Each named turn below is shown by a few rows before and after it. Which turns, in which order, take the first row of each later pair to the second? The first pair is answered.
turn R:
[ -3 -26  -8  -3  -1  -7  10 -14   9   3 -19  -2 -17   9   2  -6 -27   6
  36] |-> [-17  -4   3  -5   1 -12  22 -24 -16  -7   8  28   5  33 -15   2  -2 -13
  -6]
[-22   6 -21   3   1  12  -7 -16  -1  18 -10  -5 -12  15 -21 -18  20   1
   8] |-> [-17  15 -21  -1   2   9  -7 -16  -1  23  -4  -1  -7  14 -25 -16  25  -1
  -1]
[-35   3   2  -9  16  -1  16   0  -8   6  -6  23 -11   6   2   5   4   1
  -6] |-> [-17  23   1 -14  14 -11   5   0  -3  26  -2  13   2 -13   4   9   8   8
 -13]
turn T:
[  2  13   9   3  -5 -15 -23 -12  -7 -16  10  -8 -24  10   1 -10   9   9
   2] |-> [ 11  22   7   0  -4 -19 -25 -12  -4  -8  12  -9 -10  -3  -1  -5  13  11
  -5]
[ -1 -27  -8   2   6   5   2   8   8 -10 -12  -6  -3  -3   1   0 -13   1
   8] |-> [ -4 -23  -5   8   7   5  -6   3   4 -15  -7  -6 -12   5   3  -2 -10   2
  12]
[  0  -1  -5 -17  -1   1  18   8  11  16 -11  17  15 -11  -6  -2   4   5
  -3] |-> [ -9 -12  -5 -15   1   4  23   7  10  10 -17  20   7  -4  -7  -5  -1  -1
   3]
turn M:
[  4   4  -9   2 -17  13 -11 -14   5  17 -19 -13 -40  27  24   0   3   1
  21] |-> [  7   6  -9   1 -16  12  -9 -13   7  23 -21 -15 -40  24  23   1   3   2
  21]
[  7  14 -16  -9   5  -4  -6   7  14  16 -12 -10  -3 -23   0  -7   1  17
  14] |-> [-22  -2 -16 -11  10   3  13   4  -7  -5 -13  14 -18  12 -11 -11   6   2
  12]
[  8 -20  15   3  -6  11 -29  12  15  -3  11 -24 -11   8 -15   1 -35  18
  45] |-> [  5 -26   7 -20   5  20  -5  19  16  16 -14 -14 -13   1 -22   1 -35  19
  42]
Then:
Between the rows of a pair lie two turns.
[-16 -33  -1  22   0  14   5  18  18  -9   9  -5  22  -1 -33  11  -8   2
  -8] |-> [ -2 -21  -2  30  -2   9 -14  22  27  -4  10 -22  20 -15 -22  12  -6  11
   2] => T then M
[ 11  -1   8   0   6   3 -20   1 -17  -7  10 -13  -4 -13   0   3   0   5
   7] |-> [ 12  -7   4  -8   8   7  -9   3 -13   2  -1 -13  -6 -18  -2   2  -3   7
  11] => R then M
[  3  -7  14  -6  -7   9  21  26 -23 -12  15   7  16  11  -8   0 -11 -14
 -16] |-> [ 21   0  11 -14  -7   9  21  30 -13   6   7  -2  26 -11  -6   6 -12  -2
 -17] => M then M
[-23 -11   3  -5   1   2  14   2 -12 -14   2  20  -5  23 -12  -5   4 -15
  -5] |-> [ 10  -4  -6  -8   2  -2  -5  12  15  20 -17 -16  -7 -23   9  -2  -8  12
  17] => R then R
[  0 -26   1   2   5   6  21  -1  14 -20 -15  15   1  14 -15  -7 -14  -6
 -11] |-> [ 10   2  10   4   3  -6   8  -9   9 -12   9  18  21   9 -18   2   2  -5
 -34] => R then M
[  3  45  16  -4   2  11  -4   0 -19   9  23  -7  14   3  -4  16  16   4
 -21] |-> [ 17   0  -2  -5   3  21   4  16  11  16 -20 -30  -2 -26   3   7 -19  19
  18] => T then R
[ 13   3   5  -3  -1   0   9  -6  20  -3  25  14  39 -20 -16  19  -9  -3
 -42] |-> [  0 -22   4   7   0   6  14  -6  17 -27  23  22  34  -8 -20  13 -20 -10
 -33] => T then M
[  8  33  -5 -26   9  -8 -25   2   4  44  -7 -36 -26 -32  33  -6   8  24
  25] |-> [-33  12   3 -10  13  -1 -23 -10 -22  -1   2 -19 -59  24  35 -22  12   3
  37] => R then T
[  3 -11   3 -12  -3   9  -9   8  16  25 -24  -9  -7 -13  10   7 -14   6
  26] |-> [-23  -8  11  -3   0   9 -14  -3  -7  -1  -8   4 -30  23  15   3  -2  -8
  27] => M then T
[ 12 -10  19  18  10  -2   2   1   1  -8  16  -6  20 -20 -12  -2  -7   0
  15] |-> [ -3 -20  21  11  16   3  16   4  -8 -16  11   6  12  -5 -16  -5  -7  -9
  13] => M then M
[ -1  30  13   0  -9 -14  -8  -6 -19   2  26   3  12  11  -3  12  15 -10
 -12] |-> [ -4  21  10 -16  -5  -8   9   2 -15  14  12  11  23  -2 -14  14  13 -11
 -21] => T then M
[ 17  13  12   4  23 -29  -7 -24  15  14  29 -13   8 -10  14   9  35  -1
 -32] |-> [ -7 -15   8 -17  34 -15  30 -21   7   8   5  16  11   3  -6   8  30 -14
 -43] => T then M
[-29  19  -7 -16 -11   5  -1   3 -15  21  -3  19 -14   9  23  10   3 -15
  -3] |-> [-14  25  -5   2 -18  -2 -24   1  -2  15   7  -2 -14  -1  37   9  -7  -7
  11] => M then R
[-11   1  12   2   4 -11  -1 -13 -14 -22  26  18   5  23  -3  -4  14  -4
  -4] |-> [ 23  16   6  -4   1 -16 -19  -4   7  13  16 -11  10 -16   9   5  12  15
   8] => T then R
[-31 -10  10   6  -4   4 -15  11  -2 -28  13  21  13  19 -46 -17   5 -31
 -21] |-> [ 12  -4   4   7 -12  -2 -35  18  25  -3  11  -5  37 -33 -38  -8  -8  -8
 -20] => M then T
[ 24  27  -1  -1  -9  -5 -19  -7  10  25   8 -13  14 -22   6  10   2  12
  -8] |-> [-24 -11   4   9  -3   3   5 -15 -13 -24  12  19  -6  32  -9  -3   0 -17
  -7] => R then R
